 1.4  -1.8   1.9  -0.9   1.0 value 1.0

-0.110   0.094   0.130   0.150   0.059   0.198  -0.107 value 0.130

 0.264   1.594   0.372  -1.490   1.303 value 0.372

-17.35    9.83  -10.60  -14.43   -2.39   14.21    5.19 value 5.19

 160.8  -202.1    20.6  -112.5
-146.7   112.1   -75.2   -34.0
value 20.6

-10.4   23.2   -7.7  -13.5   21.2   -7.3
-10.8   11.9  -14.0    4.8    4.5   -6.0
-15.0  -16.2   -0.1    3.1  -12.7    7.3
value 11.9
---
[[ 66.1  66.6 -56.8 -57.3 -46.3]
 [-17.8 -16.3  20.9  19.0  15.9]] ⇒ -56.8

[[-35.8 -43.5 -22.8 -22.8  -9.7]
 [-35.6  49.1 -41.7  44.7 -46.1]] ⇒ -43.5

[[-32.8   6.3  10.7 -25.7 -11.0   6.9  26.2]
 [ 17.4  66.7  24.9  26.3  31.0  45.0 -20.3]
 [-38.6  36.9 -12.4   9.0   5.4 -53.8  17.4]] ⇒ -38.6

[[ 28.9 -26.3 -17.2  -6.4 -19.7 -12.5 -31.0]
 [  0.5 -40.9  21.7  -2.6  -5.4  14.6  22.3]
 [-24.7 -15.1 -58.7  34.9 -10.0   2.5 -37.1]] ⇒ -40.9

[63.8  2.2  5.5 -4.8  6.4] ⇒ 2.2

[[ 14.9  18.9  11.1  11.0 -10.8  -8.6]
 [  9.5 -49.4  14.2  -7.3  16.0  -8.8]
 [-21.1 -31.9  -7.1 -10.7  -5.8   7.5]] ⇒ -31.9

[  2.5 -22.1 -12.0  61.3 -19.0  -2.7   9.1] ⇒ -19.0

[ 54.2 -36.8  63.1  52.4  -2.4] ⇒ -2.4
---
((4, -20, -25, 26, -21), (10, 18, 0, 6, -15), (4, 37, -13, 38, 41)) gives 4, 41
(2, 8, 2, 3, 5, 4, 4) gives 2, 4
(-886, 323, -166, 13, -233, 982) gives -886, 982
(173, 534, 851, 344, 797, 754, 100) gives 173, 100
(9, -2, -24, -35, 23, -32, 40) gives 9, 40
((4380, 3872, 7663, 6152, 3152, 6127), (6423, 5000, 6370, 6800, 6418, 5992), (6589, 6226, 2508, 8673, 6687, 7149)) gives 4380, 7149
((36, 46, 64, 75, 26, 14), (52, 36, 70, 59, 27, 34)) gives 36, 34
((2083, 4345, 6467, 5470), (3728, 8290, 5077, 1221), (1592, 5109, 1885, 3985)) gives 2083, 3985
(86, 31, 22, 17) gives 86, 17
((60, 57, 42, 59, 41, 59), (16, 49, 60, 42, 42, 83)) gives 60, 83
---
-26.9,55.5,33.3,-32.1,0.7,9.2 ⇒ -26.9

24.8,-38.5,52.1,-15.1,-29.0,12.8,-9.3
-3.2,24.3,32.2,17.5,67.2,6.2,40.8
34.0,-21.0,19.8,29.9,17.6,11.0,-14.0
⇒ -29.0

9.7,56.8,-31.9,23.5,-54.0,-65.5,17.2 ⇒ -54.0

-0.7,-60.1,-17.5,-5.2,-5.1,-33.3
0.1,-60.0,-19.6,-3.8,-7.7,-31.9
0.1,-60.2,-21.2,-2.1,-9.6,-26.8
⇒ -60.1

-17.4,-50.6,42.6,-13.8,38.1,-44.4,23.4 ⇒ -44.4

-37.5,11.5,-7.1,-30.6,63.8,20.5,-18.4 ⇒ -30.6

14.7,-46.9,22.5,6.4,-22.6,-25.9,10.5
9.8,56.5,-47.9,11.2,22.9,3.9,-40.0
-19.7,-23.2,30.3,39.9,27.9,24.4,31.4
⇒ -46.9

13.9,26.9,-62.9,35.7 ⇒ 13.9

15.1,2.3,16.5,45.5,-8.0,-20.5,-39.3
-42.3,-1.4,-20.3,-52.9,-5.7,35.0,53.1
⇒ -42.3

-36.2,60.5,31.5,-17.7 ⇒ -17.7
---
[[ 242  397 -404  134 -213]
 [-690  264 -447 -434 -794]
 [ 359 -355  981  540  540]] -213

[[170 752 649 391 731 543 246]
 [811 342 763 415 385 735 556]
 [365 514 617 580 337 396 672]] 246

[[8 1 5 4 7]
 [3 2 7 4 4]
 [5 9 5 6 8]] 7

[[110 143 147 151 107]
 [193 109  72 144 215]
 [150  41 178 137 196]] 107

[[85 60 80 85 32 81]
 [43 31 42 26 29 42]
 [65 37 52 22 95 79]] 81

[[-101 -393 -771  191  628  569]
 [  78  102   79 -303 -197  171]
 [-572   86 -506 -436  371  319]] 569

[[6 5 2 5 7 6]
 [5 5 4 5 5 6]
 [5 5 6 6 6 5]] 6

[[ 305 -306  363  450]
 [-102  469 -125 -548]
 [ 505  114 -393  388]] 450

[[3708 4198 5647 5329 6975 6014 3132]
 [4984 4545 5631 5905 5202 3329 3964]
 [3920 3947 4214 4718 6434 9238 4783]] 3132

[[-16 -18 -20  -3]
 [ -3 -28 -20 -36]
 [ 35 -14   4   0]] -3
---
14.585	5.740	-1.504	1.617	13.626	-13.943	15.061 value 14.585
0.127	-0.107	-0.002	-0.056	-0.089 value 0.127
0.07	0.06	-0.17	0.16	-0.07 value 0.07
12.5	-6.0	-11.6	-2.7	8.3	17.3 value 12.5
0.086	-0.044	0.072	0.112	-0.119	0.080	0.134 value 0.086
0.1	1.0	1.8	-0.3	-1.1	-1.2 value 0.1
0.11	0.02	0.12	0.13	-0.12	0.11 value 0.11
-45.29	-110.80	68.16	-201.21	-6.82	-88.87	123.07 value -45.29
-0.09	-0.08	0.05	-0.17	-0.04	0.11	0.00 value -0.09
-10.8	0.6	-9.0	9.0	-1.2	11.1 value -10.8
---
 0.12   1.56  -1.41  -1.01   0.00 → 1.56, 0.12

 0.143  -0.136   0.100   0.061   0.080 → 0.143, 0.100

-1.043  -0.567   0.179   1.304   0.322  -0.357
 0.409   0.885  -0.494  -0.300  -1.226   0.923
→ 1.304, 0.923

 -2.9   19.5   -2.6    6.9  -15.4   -8.7   -0.5 → 19.5, 6.9

 0.063  -0.104   0.165  -0.079  -0.055   0.011 → 0.165, 0.063

 0.513   0.229  -1.091  -0.783
 0.407   0.184  -1.084  -0.769
-2.229   0.962   0.343   1.800
→ 1.800, 0.962

-1.078   1.411   0.975  -1.359  -0.375  -0.589 → 1.411, 0.975

 0.114  -0.098  -0.076   0.105   0.150 → 0.150, 0.114

 0.18   0.16  -0.16  -0.14  -0.16  -0.16
 0.13  -0.05   0.05   0.08   0.04   0.05
 0.22  -0.12  -0.14  -0.18  -0.16  -0.15
→ 0.22, 0.18
---
[ -1.9  66.4  -5.2  49.3 -24.6 -68.9  12.8] Out: 12.8
[-40.6   0.0 -32.8   5.4  63.5  -5.2   6.9] Out: 6.9
[ 10.3  18.0  -3.5 -52.1] Out: -52.1
[-31.2   3.1 -57.1 -56.4] Out: -56.4
[-31.6 -52.8  29.8  58.4] Out: 58.4
[-68.2   7.9  14.2 -30.5  -8.3  -6.3] Out: -6.3
[ -1.3  -7.2 -53.7  33.1 -52.7] Out: -52.7
[-13.0 -26.7 -57.8  -4.0] Out: -4.0
---
[[-22.1 -23.7  28.5 -52.7]
 [-20.5 -23.6  26.0 -51.3]
 [-13.3 -30.8   7.7 -40.3]] ans = -40.3

[[ 36.9  15.6   4.3  -7.8   1.6  25.3  26.9]
 [ 38.8  33.2  -1.7   0.0  65.6  49.2  42.5]
 [-21.7  -9.2   9.9  12.6 -28.6 -35.2  -7.7]] ans = -7.7

[[-34.9   9.3   7.3  37.8]
 [  1.7  51.9  56.4   5.0]
 [-22.3  22.7  25.8  -3.8]] ans = -3.8

[[-26.1  10.0  44.5  53.5   2.8 -36.3]
 [-12.3  24.8   6.9  -0.7  34.0  46.5]
 [ -8.2   3.3  36.6  19.0 -32.6  14.8]] ans = 14.8

[[-12.8  25.3  27.4  -9.0  -7.3]
 [ -5.2 -32.0 -17.3  11.4  -5.3]
 [ -6.3  50.7 -69.2  15.6 -35.4]] ans = -35.4

[[ 11.9  19.9  37.9 -19.8]
 [-17.1 -16.1  30.3   0.3]
 [ -2.7  -5.3  58.1 -37.1]] ans = -37.1

[[-26.3  49.9   5.8  13.0  12.2 -58.9]
 [ 34.4  50.1   6.5  12.1  10.0 -61.1]
 [ 38.6   9.2  14.5   0.2  -2.5   8.8]] ans = 8.8
